Where one turn sends some rows of the set: a few examples, then the rows asked
z841: [ 17 -17   5  -1  -4  -7   0 -15   8   3  24  -5   4  -2   1   5 -19  -6
   0   3  -9  -6  -8  -3]
z573: [  8 -12   1  -9  -4 -15   5 -10   3  -3   6   1  -2  -1   1  -2 -20 -18
  -4   3   2  17  -1 -10]
z227: [ -1 -31  16 -11  -3  -6   1 -11   6  13   0   2   6  -1  -1   2 -13  -4
   0   7   9 -14 -13   5]
z725: [ -4 -16  13  -3  -3 -16 -25 -18   5   6   9   9  -4   4   1  -2  -3  -7
  13   5   0  10 -10  -4]
z262: [ -1  -4  16   4   0 -12 -17 -17  10   5   8  11  -2   4   3 -13 -16  -2
  11  12  -7   3  -9   3]
z906: [  6  -9  17  -6  -4  -3  -1 -12   7   6  -2  -6  -3  -7  -2   5 -18 -13
   9   3  -7 -16   3 -11]
z594: [  3 -24  11   8   4 -20  -1 -15   1  -1  13   6   3   4  -3  -1 -31  -9
   9   9   6   9  -8   5]
z89: [-11 -11   3   0  -8  -5 -13 -13   3   0   4   7 -10 -11  -9   4  -5 -19
   3   0  -4  -5  -4  -5]
z308: [  1  -5  10  -1  -5  -9  -4  -4  15   3   2   7  -9   8  -4 -16  -8  -5
   3  15  -9   6 -13   1]
z655: [ 17 -19   9  -6   3  -6   1 -13  12  11  20 -11   5   6   0   1 -16 -13
  -6  16   1  -1  -8   3]
z941: [-15 -16  13  -4   1 -11 -11 -15  20   8  -1   4  -1   0  -5  -6 -20  -9
  -4  12  -1  -4  -8  15]
z271: [ 26 -20  11   1  -5  -8  -4 -16   7   2  10   3  -1  -1  -4  13 -16  -8
   3  -4  -3  -1  -6   3]
z374: [  2 -22  24 -12  -7 -12  -3 -17  13  12  -6  -2   4   3  -4   7 -23  -5
   4   1  -3 -11  -3  -1]
z739: [  5 -20   9   0   5 -19  -2 -12  -3  -7  15   1   3  -2   1   1 -15 -17
   3   4  11  14  -6  -5]
z565: [ -2 -17   8  -9  -8 -13 -12  -5  11   3   3   4 -11   7  -6  -5   2 -10
   6   7  -2  12 -14  -5]
z700: [  3 -18   9  -6  -1   4   3  -6   0   7   6  -1   0 -10   1   0  -8 -13
   5  10   5 -18  -8  -6]
z552: [-20 -17   4  -1  -1  -6 -14 -16   6   5  15   5  -1  -7   0  -3 -11  -9
   1   7   3  -8 -11   7]
z638: [ -7 -10  13  -3  -7 -10 -10 -13  18   4 -10   4 -11  -3 -15   0 -15 -18
  -3   5  -8   1  -2   2]
z477: [  8 -15   4  -1  -3 -15   6 -13   8   3   5   5  -2   6  -2  -4 -36 -11
   2   8  -3  13  -4  -1]
z283: [ 25 -22  16  -3   1  -7  -4 -14  12  10   6  -2  -1   6  -4   9 -12 -16
  -3   7   7   5  -5   8]

z271 turns into z283
z227 turns into z700
Where do these go?
z638 turns into z941
z573 turns into z477
z308 turns into z262

Where one turn sends some rows of the set: a few examples, then the rows asked
z218: [ -1   0   1   1  -2  -9  12  -2  -1   0  -1  -3 -14  -3   6  13   7  -2
  -2  13  -1  -6  -8  -3   8   4  12  10  -5]
z854: [  0   2  -8  -3   0  -8  12  -2  11   4  -3  -6 -12   0   7   9   7   1
   1   7  12   3  -2  -2   9  -2   9  10  -4]
z946: [ -4   2  -5   2   0   4  -3   2  -9   7  -1   3  -2 -14  -2  -2   8   7
  -3  -5  -2  -9   3  10 -10   3 -12  -5   9]
z762: [ -4  -7  16  -1   1   7  10  -5  -6  -6   2  -2   6   0   0  -2  12   0
  -5  -9  -7   1   8  -1   5   5  -9   3 -10]
z86: [ -3   0  -9   1  -3   5   0   4  -7  12  -2   2   0 -12   3  -2  -3   7
  -3  -9  -4  -7  -2  12  -8   7  -8  -3   7]
z883: [ -3   1  -8   4  -3  -2  -4   3  12   1  -1   0  -2   9   3  -2 -10  -1
   8 -11  -5  -1 -10   2 -11  -4  -6 -15  -3]
z809: [  3   2  -7   2   1  -6   5   1   2   1 -10  -1 -12  -4   7  19   3   1
   0  10   5  -6  -4  -6   4   5  11   8  -4]
z829: [ -1   5  14  -2   1   0  -7  -2   0  -4   4 -12  -1  17  -2  -6   1  -8
   1   0   7  14  -4   3   5   5   1   5  -5]
z344: [ -1   1  -9   5   1   5  -2   9  -5  11   3   8  -6 -10  -2  -2  -2  -3
  -7  -6  -8  -3   2   4 -10   7 -10  -5   9]
z702: [ -6 -10   5   3  -1   2  12  -1  -4  -6   0   4   6   2  -5 -10  13  -6
   2  -8 -10   3  10  -4   4  10  -6  -2  -6]
z988: [ -3   0   3   2   0  -5  13  -3  -1  -3  -2  -5 -14  -1   7  14   6  -1
  -1  12   0  -5  -8  -1   5   0  14  12  -6]
z105: [ -3   6  -8   3  -2  -4   0   1  11  -1  -9   3  -3  11  -5  -1  -8  -2
  16  -9  -4   7  -8  -3  -6   1  -7 -11   5]
z11: [-3  4 -8 -2 -2 -3 15 -1  3  3 -2 -3 -2 -5 15 10  6  2  1 10  5 -3  5  4
  7  0 11  8 -4]
z733: [ -1   6  12   1   3  -3  -7   7   0  -4   8  -5  -6  16  -4  -5  -1 -15
  -2   4  -2  15  -1  -3   0   5  -4   2   0]
z657: [  0  12  -2   3  -1   1  -2  -5  10   2  -8   1  -3   7   0   7 -10   5
   8 -10  -2   1 -12   1  -5  -6 -11 -11   3]
z659: [ -3  10  14  -2   2   0 -10  -2  -2 -10   2 -12  -4  13  -6  -4   5  -5
   6   6   5  14  -4   3   1  -1  -4   2   2]
z776: [  1   2  -7   4   2  -6   5  -2   0   3 -10   0 -11  -3   6  20   4   1
  -1   8   6 -10  -4  -5   1   3  12   7  -6]
z683: [ -2  10  -5   2  -4  -3  -9  -4   5   4 -11  -4  -1  11  -2   5 -12   4
  11  -7   0   4 -15   2  -6   1  -3  -8   2]
z85: [ -2   3  -7   0   1  -4  11  -3  12   4  -2  -7 -12  -1   9   8   6   1
   2   7  14   0  -3   1   8  -3  12   8  -3]
z614: [ -4 -11   8   3  -1   7   4   2  -1  -9   5  -2   6   3   4 -10   5  -8
  -3 -10  -9   3   9  -1  -1   6  -2  -3 -15]
z306: [ -6 -12  11   2  -2   7   7  -6 -11  -1   1  -3   3  -4  -3  -7  11  -1
  -5  -9  -7   1   4   3   4  11  -1   5 -10]
z338: [  0  -9  13   0   1   0  10  -2  -5 -12   2  -1   5   2   1  -4   6  -2
   2 -14  -9   3   8   4   6   1  -9   5 -11]
z703: [-1  6 -9 -1 -5 -5 14 -2  5  3 -2 -1 -4 -9 13 10  6  1  1 11  5 -1  3  2
 10  2 10  8 -3]
z384: [ -7   5   5   4  -3  -2 -11   0  -1  -9   7  -6  -4  14  -5  -9  -2 -12
   4   5   0  14  -5   2  -7   0   1  -2  -7]
z981: [ -8  -7 -12   5  -3   5  -6   6  -9   4   3   4  -2  -9  -2  -6   2  -1
  -5  -5  -4  -3   4   6 -17   4  -6  -5  -3]
z397: [ -2   7  11   3   4   0 -15  -2  -2  -9   8  -7 -11   9  -5  -7  -2  -5
   7   5   2  16  -3   3   0  -2  -3   4   1]
z173: [ -2  -1  -5   5   2  -1  -8   1 -14   9   6   6  -3 -13  -1  -4   3   7
  -1  -2  -6  -4   7   9  -9   2 -11  -1   5]
z212: [  5   8  -5   7   0  -5  -4  -4  10  -3  -6   4  -1   5   0   4  -8   1
  11 -17  -2  -2  -9   5  -2  -6  -9 -11   0]

z854 turns into z809
z829 turns into z683
z212 turns into z173
Where do these go?
z657 turns into z946
z988 turns into z85
z733 turns into z105
z384 turns into z883

